The same turns and mirrors carry the whole set onto itself, and each row onto the other rows of its family. Which rows share a family with each named row? Give them in list order.
These 32 rows form 4 families of 8 rows each.
fumov: [-0.19,  0.01, -0.02,  0.14,  0.16, -0.15, -0.43,  0.18]
zodes: [ 0.17,  0.03,  0.25,  0.12,  0.09,  0.03, -0.19,  0.25]
Dap: [-0.18,  0.09, -0.25,  0.05,  0.31, -0.09, -0.32,  0.03]
pena: [-0.12, -0.01,  0.13,  0.17,  0.08, -0.15, -0.39,  0.10]
Pumur: [ 0.03,  0.11,  0.20,  0.11, -0.08, -0.04, -0.18,  0.09]
Talo: [ 0.03,  0.26, -0.14, -0.07,  0.07,  0.04,  0.06,  0.15]
vas: [-0.13,  0.20, -0.30,  0.00,  0.30, -0.05, -0.23,  0.00]
kagif: [-0.15,  0.06,  0.03,  0.15,  0.18, -0.17, -0.44,  0.06]
Kan: [ 0.02,  0.08, -0.29, -0.07,  0.42, -0.03, -0.28,  0.17]
Laru: [ 0.01, -0.04,  0.06,  0.10,  0.31, -0.09, -0.48,  0.11]
tezuv: [ 0.04,  0.12,  0.19,  0.08, -0.06, -0.08, -0.13,  0.22]
kosi: [ 0.20,  0.16, -0.07, -0.04,  0.19,  0.17,  0.03,  0.19]
Depa: [-0.14,  0.20, -0.30, -0.01,  0.31, -0.11, -0.23,  0.12]
Tufu: [-0.14,  0.06,  0.05,  0.15,  0.18, -0.23, -0.40,  0.19]
felaz: [ 0.20,  0.15, -0.14, -0.13,  0.17,  0.12,  0.00,  0.21]
zibor: [ 0.16,  0.15, -0.20, -0.06,  0.26,  0.15,  0.00,  0.07]
ven: [ 0.22,  0.03,  0.18,  0.06,  0.03,  0.09, -0.08,  0.14]
vuto: [ 0.01,  0.19, -0.14, -0.06,  0.00,  0.11,  0.05,  0.16]
Bozug: [ 0.21,  0.02,  0.20,  0.03,  0.03,  0.00, -0.17,  0.26]
ribub: [-0.01,  0.06,  0.18,  0.10, -0.10, -0.02, -0.18,  0.23]
Dobek: [-0.01, -0.02,  0.05,  0.16,  0.35, -0.10, -0.44,  0.21]
gokot: [ 0.21,  0.15, -0.07, -0.11,  0.17,  0.17, -0.01,  0.08]
zibem: [ 0.05, -0.07,  0.15,  0.17,  0.23, -0.09, -0.42,  0.13]
Fis: [ 0.05,  0.25, -0.11, -0.05,  0.04,  0.09,  0.03,  0.04]
Dalup: [-0.02,  0.04, -0.23,  0.05,  0.45, -0.03, -0.34,  0.07]
vidip: [ 0.02, -0.05,  0.05,  0.09,  0.27, -0.14, -0.47,  0.24]
gek: [ 0.03,  0.09, -0.25, -0.06,  0.42,  0.04, -0.27,  0.04]
seke: [-0.01,  0.20, -0.23, -0.07,  0.12,  0.10,  0.03,  0.04]
nin: [ 0.02,  0.12, -0.27,  0.00,  0.46,  0.03, -0.22,  0.16]
tibi: [-0.16,  0.15, -0.33, -0.02,  0.27, -0.01, -0.21,  0.13]
tera: [ 0.19,  0.01,  0.25,  0.05,  0.05,  0.04, -0.22,  0.14]
nofe: [ 0.06,  0.09,  0.14,  0.05, -0.09,  0.03, -0.04,  0.11]

Which other rows belong to the same family as Dobek? fumov, zodes, kosi, vuto, ribub, nin, tibi
Which other rows belong to the same family as nofe? Dap, pena, zibor, ven, zibem, Dalup, seke
Which other rows belong to the same family as vas? Pumur, kagif, Laru, gokot, Fis, gek, tera

The same turns and mirrors carry the whole set onto itself, and each row onto the other rows of its family. Which rows share a family with each named row? Give them in list order.
These 33 rows form 11 families of 3 rows each.
pup: [-0.07, -0.10,  0.07, -0.01, -0.11,  0.01,  0.14, -0.06, -0.28,  0.22,
  0.13]
Getir: [ 0.18, -0.03, -0.28,  0.06, -0.02, -0.08, -0.05, -0.02,  0.23,  0.13,
  0.03]
zaput: [ 0.19,  0.02, -0.22,  0.18,  0.04, -0.06, -0.09, -0.15,  0.23,  0.01,
  0.05]
Fubav: [-0.16, -0.17, -0.03, -0.03, -0.01, -0.08,  0.06, -0.04, -0.07, -0.24,
 -0.33]
zavat: [-0.17, -0.16, -0.14,  0.03, -0.01,  0.01, -0.01, -0.13, -0.07, -0.25,
 -0.31]
beluv: [-0.02,  0.03,  0.09,  0.06, -0.07, -0.03,  0.25, -0.04, -0.26,  0.16,
  0.12]
nud: [-0.10, -0.21, -0.23,  0.01,  0.09,  0.01,  0.15, -0.02, -0.01, -0.17,
 -0.31]
roniz: [-0.14, -0.24, -0.06,  0.01,  0.04,  0.11,  0.00, -0.02, -0.04, -0.24,
 -0.29]
Loke: [-0.03, -0.04,  0.08,  0.12,  0.14,  0.01,  0.22, -0.01, -0.27,  0.18,
  0.08]
vizo: [-0.04,  0.01,  0.14,  0.02, -0.06, -0.03,  0.07, -0.03, -0.31,  0.14,
  0.15]
Kigo: [ 0.12, -0.04, -0.12,  0.03, -0.12, -0.10, -0.22, -0.03,  0.24,  0.07,
  0.04]
mit: [-0.16, -0.21, -0.09, -0.03,  0.05,  0.11,  0.06, -0.07,  0.08, -0.26,
 -0.24]
laduk: [-0.05,  0.00,  0.13,  0.05,  0.03, -0.09,  0.24, -0.01, -0.21,  0.18,
  0.13]
Mut: [ 0.20,  0.05, -0.12,  0.08,  0.02, -0.04, -0.10, -0.08,  0.28,  0.03,
  0.08]
Lut: [ 0.15,  0.00, -0.16,  0.12, -0.07,  0.02, -0.23, -0.09,  0.18,  0.10,
  0.07]
Kiv: [-0.12, -0.12, -0.08, -0.01,  0.08,  0.01,  0.15, -0.13, -0.01, -0.30,
 -0.27]
tiga: [-0.12, -0.12, -0.02, -0.01,  0.04,  0.06, -0.01, -0.07, -0.12, -0.31,
 -0.26]
vugar: [-0.14, -0.14, -0.13,  0.13,  0.12, -0.07,  0.16, -0.14, -0.08, -0.25,
 -0.27]
tez: [-0.08, -0.10, -0.06,  0.06,  0.05,  0.07,  0.14, -0.05, -0.04, -0.31,
 -0.29]
fakul: [-0.13, -0.12, -0.11,  0.06,  0.12, -0.12,  0.07, -0.07,  0.01, -0.26,
 -0.30]
kidu: [-0.02, -0.02,  0.04,  0.19,  0.08, -0.09,  0.21, -0.03, -0.22,  0.21,
  0.13]
zufu: [-0.16, -0.18, -0.12,  0.05,  0.06,  0.03,  0.07, -0.03, -0.10, -0.30,
 -0.24]
san: [ 0.20,  0.00, -0.17, -0.01, -0.12,  0.01, -0.16, -0.16,  0.21,  0.02,
  0.02]
gonid: [-0.06, -0.05,  0.03,  0.09, -0.03, -0.03,  0.15,  0.01, -0.29,  0.18,
  0.19]
gim: [-0.04, -0.11, -0.06,  0.04,  0.02, -0.05,  0.26,  0.04, -0.24,  0.26,
  0.07]
savu: [ 0.19,  0.09, -0.11,  0.11, -0.08, -0.10, -0.11, -0.04,  0.26,  0.01,
  0.04]
Lote: [ 0.01, -0.06,  0.15,  0.06,  0.00,  0.04,  0.12,  0.06, -0.24,  0.24,
  0.10]
vep: [ 0.20,  0.06, -0.21,  0.07,  0.00, -0.08, -0.08, -0.19,  0.18,  0.07,
  0.11]
Vut: [ 0.09, -0.02, -0.08,  0.03, -0.06, -0.05, -0.14, -0.02,  0.29,  0.11,
  0.12]
Suvi: [-0.16, -0.11,  0.09, -0.03, -0.06, -0.01,  0.22, -0.04, -0.21,  0.17,
  0.11]
pes: [ 0.15,  0.00, -0.22,  0.10, -0.06, -0.07, -0.19, -0.05,  0.22, -0.01,
  0.09]
reg: [-0.12, -0.07,  0.10,  0.10, -0.04, -0.04,  0.10,  0.03, -0.30,  0.22,
  0.06]
kizol: [ 0.16,  0.05, -0.10,  0.04, -0.07, -0.06, -0.26, -0.06,  0.18, -0.03,
  0.07]

Which other rows belong to the same family as vugar? zaput, kidu
Which other rows belong to the same family as Suvi? mit, Vut
Which other rows belong to the same family as Loke? fakul, vep
Which other rows belong to the same family as san? Fubav, Lote
Which other rows belong to the same family as tiga? vizo, kizol
Which other rows belong to the same family as gim? Getir, nud
Which other rows belong to the same family as Lut? zavat, reg

